x =
-41,-12,-32,13,-26,-7,12,45,41,-34
-31,-32,-32,-5,17,-7,-16,44,18,2
-48,-21,-32,7,-6,-7,-3,44,30,-19
x[-3][0]	-41
x[2][-5]	-7
x[-2][7]	44
x[:, 3]	[13, -5, 7]
x[-2][0]	-31
x[-3][1]	-12
x[:, -8]	[-32, -32, -32]
x[2][2]	-32
x[-2][-6]	17
x[-2][5]	-7
x[0][3]	13

X =
  0    2   -7  -31
  0   15   -2   12
  3   -4   29    3
Indices start at 0.
(0, 0) => 0
(2, 2) => 29
(0, 3) => -31
(1, 2) => -2

arr =
45,59,35,40,19,43
38,40,67,76,44,70
37,48,27,53,43,28
55,22,37,38,51,26
43,34,48,46,32,33
44,59,39,30,31,20
57,57,55,58,37,43
47,58,23,39,60,40
22,38,26,23,41,41
26,26,26,44,37,45
arr[0][0] -> 45
arr[1][0] -> 38
arr[7][5] -> 40
arr[5][0] -> 44
arr[5][2] -> 39
arr[9][5] -> 45
arr[7][4] -> 60
arr[4][2] -> 48
arr[6] -> [57, 57, 55, 58, 37, 43]
arr[:, 5] -> [43, 70, 28, 26, 33, 20, 43, 40, 41, 45]
arr[2][0] -> 37
arr[9][3] -> 44
arr[1][1] -> 40
arr[7][0] -> 47
arr[0][3] -> 40
arr[4] -> [43, 34, 48, 46, 32, 33]
arr[0][2] -> 35
arr[5][4] -> 31

grid =
array([[-24, -12, -13,  -1,  -6, -25,  -7],
       [-24, -12, -13,  -1,  -6, -15,  -7],
       [-24, -12, -13,  -1,  -6, -16,  -7],
       [ 46,  -4, -13,  -2,  -6, -16,  -7],
       [-24, -12,  -5,  -1,  -6, -16,  -7]])
Rows and columns are counted from 0.
row 0 col 0: -24
row 4 col 4: -6
row 3 col 5: -16
row 2 col 2: -13
row 1 col 0: -24
row 0 col 5: -25
row 3 col 1: -4
row 0 col 1: -12
row 1 col 1: -12
row 4 col 3: -1
row 0 col 6: -7
row 3 col 3: -2
row 4 col 1: -12
row 3 col 6: -7
row 1 col 2: -13
row 1 col 4: -6
row 2 col 3: -1
row 3 col 4: -6

data =
[-129.974  -99.695  -39.848  142.396  148.583  -36.914  -79.364   89.263
  170.405]
data[0]	-129.974
data[-2]	89.263
data[-3]	-79.364
data[-8]	-99.695
data[3]	142.396

m = -11,-14,-20,-39,-28,-6,-20,34,40,-31,-14,-34,-14,-21,-13,-18
m[0]	-11
m[-5]	-34
m[14]	-13
m[1]	-14
m[-4]	-14
m[-12]	-28

A =
[[ -2   0   7   3  15]
 [-14 -20   3  -4  -1]
 [  7   9  -3  -2  -2]
 [ -2   9   1   9 -18]
 [ 14   3   2  -6 -22]
 [  3  39  -7   0   9]]
A[-6, 0] => -2
A[:, -5] => [-2, -14, 7, -2, 14, 3]
A[5] => [3, 39, -7, 0, 9]
A[5, -5] => 3
A[4, -3] => 2
A[-1, 2] => -7
A[-6, 2] => 7
A[:, 1] => [0, -20, 9, 9, 3, 39]
A[1, -3] => 3
A[4, 3] => -6
A[4] => [14, 3, 2, -6, -22]
A[-5, -5] => -14

W = [ -7  32 -17 -47  -7 -13]
W[-6] => -7
W[2] => -17
W[1] => 32
W[-3] => -47

M = [  7 -41   5  -4  18  38]
M[0] = 7
M[4] = 18
M[5] = 38
M[3] = -4

B = 0.063,0.168,0.124,-0.158
B[-4]: 0.063
B[-2]: 0.124

a = [ 0.035  0.039  0.190  0.068 -0.109 -0.039]
a[0]: 0.035
a[4]: -0.109
a[5]: -0.039
a[2]: 0.190
